One turning vector, and how many ticks it has turned:
The counts run from 0 to 398.
[141 144 112 155 128  96 141  96 111 104 140 105  73 131  96 140  84 141
 163 103 133 138 126 139 181 158 138 189 112 130 168 132 118 151 155 151]  341
[152 146 102 148 113 105 134  83 136  98 109  93  77 135 102 146  84 136
 170 113 155 137 149 138 167 154 130 184 124 122 160 134 111 140 139 160]  339
[158 115 118 137 148 146 124 131 132 137 121 104 132 116 123 140 114 115
 162 151 145 152 129 156 160 167 123 210 116  89 159 154 110 177 153 168]  215
[148 125 146 123 128 126 124 127 156 147 139 152 100 117 127 151  70 121
 137 142 120  92 129 149 151 123 145 135  85  72 177 158  89 121 164 178]  384
[123 161 133 124 146 113 143  80 117 148 116 109  92 122 128 162 113 160
 165 126 133 134 103 102 199 156 118 160 118  91 154 145 119 139 182 153]  347
[166 163 125 144 127  76 138  88 123 139  64 117 115 120 122 142 101 110
 146 124 158 120 158 172 152 144 122 162 117 157 149 124 143 103 187 138]  319
[173 144 134 126 160 123  81  95 105 152  93 124 140 135 171 148 136 122
 144 100 146 112 153 146 123 157 183 115 100 146 170 131 113 148 156 168]  282
[132 138  81 130 157 114 141 106 156 162 130 158 124 137 117 144  87 154
 159 147 112 102 114 144 174 132 144 155 110  70 145 135 100 152 184 157]  366
[156 155 107 160 109 116 129  72 102 157 140 128 105  94 114 114  81 119
 152  94 173 114 172 118 158 134 144 149 114 113 139 141 117 131 151 182]  115
[145 114 101 154 144  88 147  87 148 128 133 109  92 132 111 139  90 158
 158 111 132 116 118 178 180 122 142 166 105  86 133 129 125 152 172 145]  354
[118 131 126  89 163 137 111 110 133 134 100 121 156 185 136 149  72 152
 145 137 113 129 151 138 173 131 148 143  83 100 159 127 113 170 171 145]  28
[175 172 127 142 106  85 113 132 113 128  82 144  98 103 125 158 110  94
 136 120 140 123 133 132 151 156 174 140 109 145 152 146 125  83 166 181]  304
[167 152  85 137 143  97  92 118 105 161  96 169 148 111 135 141 125 117
 127 111 121  98 153 148 150 134 194 120  99 141 155 130 126 124 184 155]  286
[184 163 133 143 111  74 108 130 114 133  91 133  98  87 121 152  96 101
 131 122 148 121 134 135 136 156 161 147 111 152 151 146 121  86 166 170]  305
[156 115 111 140 112 129 132 111 153 159 148 102 109 121 120 127  86 102
 159 127 149 126 149 152 131 167 112 189 101  91 150 158 107 134 151 193]  227
[154 149 123  95 130 126  77  93 121 172 117 131 137 102 151 155 113 131
 141  99 132  99 159  93 132 147 166 103  93 103 158 139 103 137 169 176]  269
[171 127 102 146 132 135 121 132 147 146 114 134 105  97 115 159 104 126
 168 129 110 153 113 166 172 159 105 176 109  90 129 176 145 135 168 161]  211
[143 169 140 125 160  98 146 119  94 120  97 133 110 111 106 138 105 130
 156 125 136 146 146 131 190 152 144 197 135 141 169 115 128 156 177 133]  329
[153 138 147 139 127 105  91 114 146  97  78 113 111 158 119 144  70 145
 146 145 141 128 121 182 169 126 175 112  86 130 169 133 133 123 158 150]  165
[133 146 133 109 142 137  90  93  82 176 146 137 136 142 135 140  98 128
 145  88 126 125 141 107 141 147 172 104  83 116 158 154 133 143 172 183]  266
[150 138 140 131 146 109 115 111 170 152 113 142 107 123 126 155  51 158
 151 125  89 121 149 161 188 142 122 122  88 102 135 144 112 116 153 154]  19
[155 169 137 144 136 117 102 116 130 105  79 106 112 105 104 131  96 143
 173 131 145 154 153 141 183 170 141 174 134 147 174 128 128 149 145 146]  326
[134 113 139  83 151 135  88 141 121 122 116 118 117 126 148 171 108 140
 132 118  93 127 124 114 163 136 161 150  67  96 180 153 113 156 178 158]  43
[163 151 117 135 156 123  90  97 100 155  92 134 146 137 165 149 138 110
 137 113 145 105 156 148 132 152 188 117 100 146 180 132 107 143 161 173]  283
[177 106  95 116 124 122  99 151 134 118 105 114 128 123 124 122 105  95
 142 113 143 124 147 173 106 147 157 188  83 131 160 144 146 158 168 179]  70
[145  99 110 110 141 124 126 112 109 143  98 124 124 145 160 173 106 105
 117 124 119 102 130 153 147  95 142 142  67  94 169 163 125 123 199 158]  48
[145 128 172  75 158 136  92 126 163 144 111 121 134 156 142 158 108 129
 147 117 110 108 141 175 135 155 156 126  75 100 163 127 118 162 179 148]  393
[136 158 110 135 101 141 109  99 133 163  99 134 136  84  91 118 126 108
 172 116 140 120 176 150 174 144 141 144 132 106 146 137 161 133 178 179]  97
[142 131 108  78 145 119 105 102 133 182 125 141 151 123 117 141  81 130
 152 103 124 123 174 123 140 129 164 115 121  70 120 133 132 147 185 173]  255
[164 140 110 143 135  72 119 110 122 125 124 133 108 161 121 148  62 132
 148 125 144 124 132 150 139 146 202 123 113 130 151 131  83 121 139 182]  148
[181 109 118 127 132 105  84 108 109 141 117 123 136  98 136 122  86 134
 118  95 155 104 153 150 137  98 186 112  77 114 137 132 139 140 173 160]  275
[146 116 142  81 155 129  99 137 124 125 106 118 115 117 162 172 110 139
 123 112  97 114 130 114 158 133 154 154  65  99 173 143 109 155 179 150]  44
[138 174 166 114 151  96 111 126 117 137 108 145 109 135 138 148  82 152
 138 140 120 123 105 108 167 157 179 115  88 131 164 126 110 119 175 163]  155
[142 113 137 124 130 151  89 101 167 157 139 108 128 123 117 109  83 139
 175 101 119 126 175 171 149 161 143 128  98  97 150 139 140 156 142 187]  245
[161 169 128 140 133 103  94 114 142 113  79 100 114  99  99 137  94 147
 177 128 141 160 147 149 177 174 135 167 137 152 159 128 136 141 147 141]  325
[165 120 144 107 174 108 136 123 146 139 150 123 108 162 139 141  60 143
 146 121 139 123 112 152 118 157 147 166  92 101 145 137  97 168 160 168]  374
[165 173 125 138 100 102 117 127 112 126  72 146 100 119 128 155 116  94
 140 127 144 121 138 128 154 152 175 134 101 142 153 143 133  88 165 188]  303
[146 148 133 105 111 141 110 127 119 168  99 122 131 103 136 144 142  80
 148 137 144 122 136 117 124 170 134 172 106 108 178 159 133 127 186 194]  78
[155 121 115 151 154 110 131  88 158 121 121 108  94 137 127 127  79 181
 164 107 137 124 117 174 174 142 130 156  87 106 127 131 139 158 162 146]  356
[165 109 156 115 145 112 102 127 148 154 145 125 134 114 125 134  47 135
 129 142 143 107 119 168 129 121 133 145  72  91 159 154 108 146 178 151]  387
[126 126 126  92 168 126 107 110 135 141 109 116 161 169 133 144  60 159
 139 139 120 132 153 141 167 134 141 155  85 111 159 123 107 176 169 134]  27
[156 108 159 115 144 123  97 118 146 152 141 112 147 131 128 129  55 134
 135 148 149 114 120 173 131 118 138 136  71  91 165 154 112 155 175 153]  388
[166  94  97 108 137 108 104 112 132 146  98 119 128 137 146 173  96 123
 127 111 109 112 123 169 131 109 135 132  67 100 143 171 145 122 196 152]  50
[186 123 117 138 145 137 110 134 158 143 113 107 119  92 130 148 102 134
 165 134 136 156 123 153 155 172 101 197 113  94 137 164 125 158 153 160]  213
[141 143 142 122 135 118 128  97  98 178 122 114 133 118 115 134 149  81
 160  97 135 128 161 167 139 173 141 166 130 135 173 133 149 139 186 171]  92
[138 115 112 114 134 139  65 120 125 127 122 102 139 143 131 150  68 152
 143 135 113 136 122 122 151 137 140 142  60 112 178 170 116 155 159 154]  40
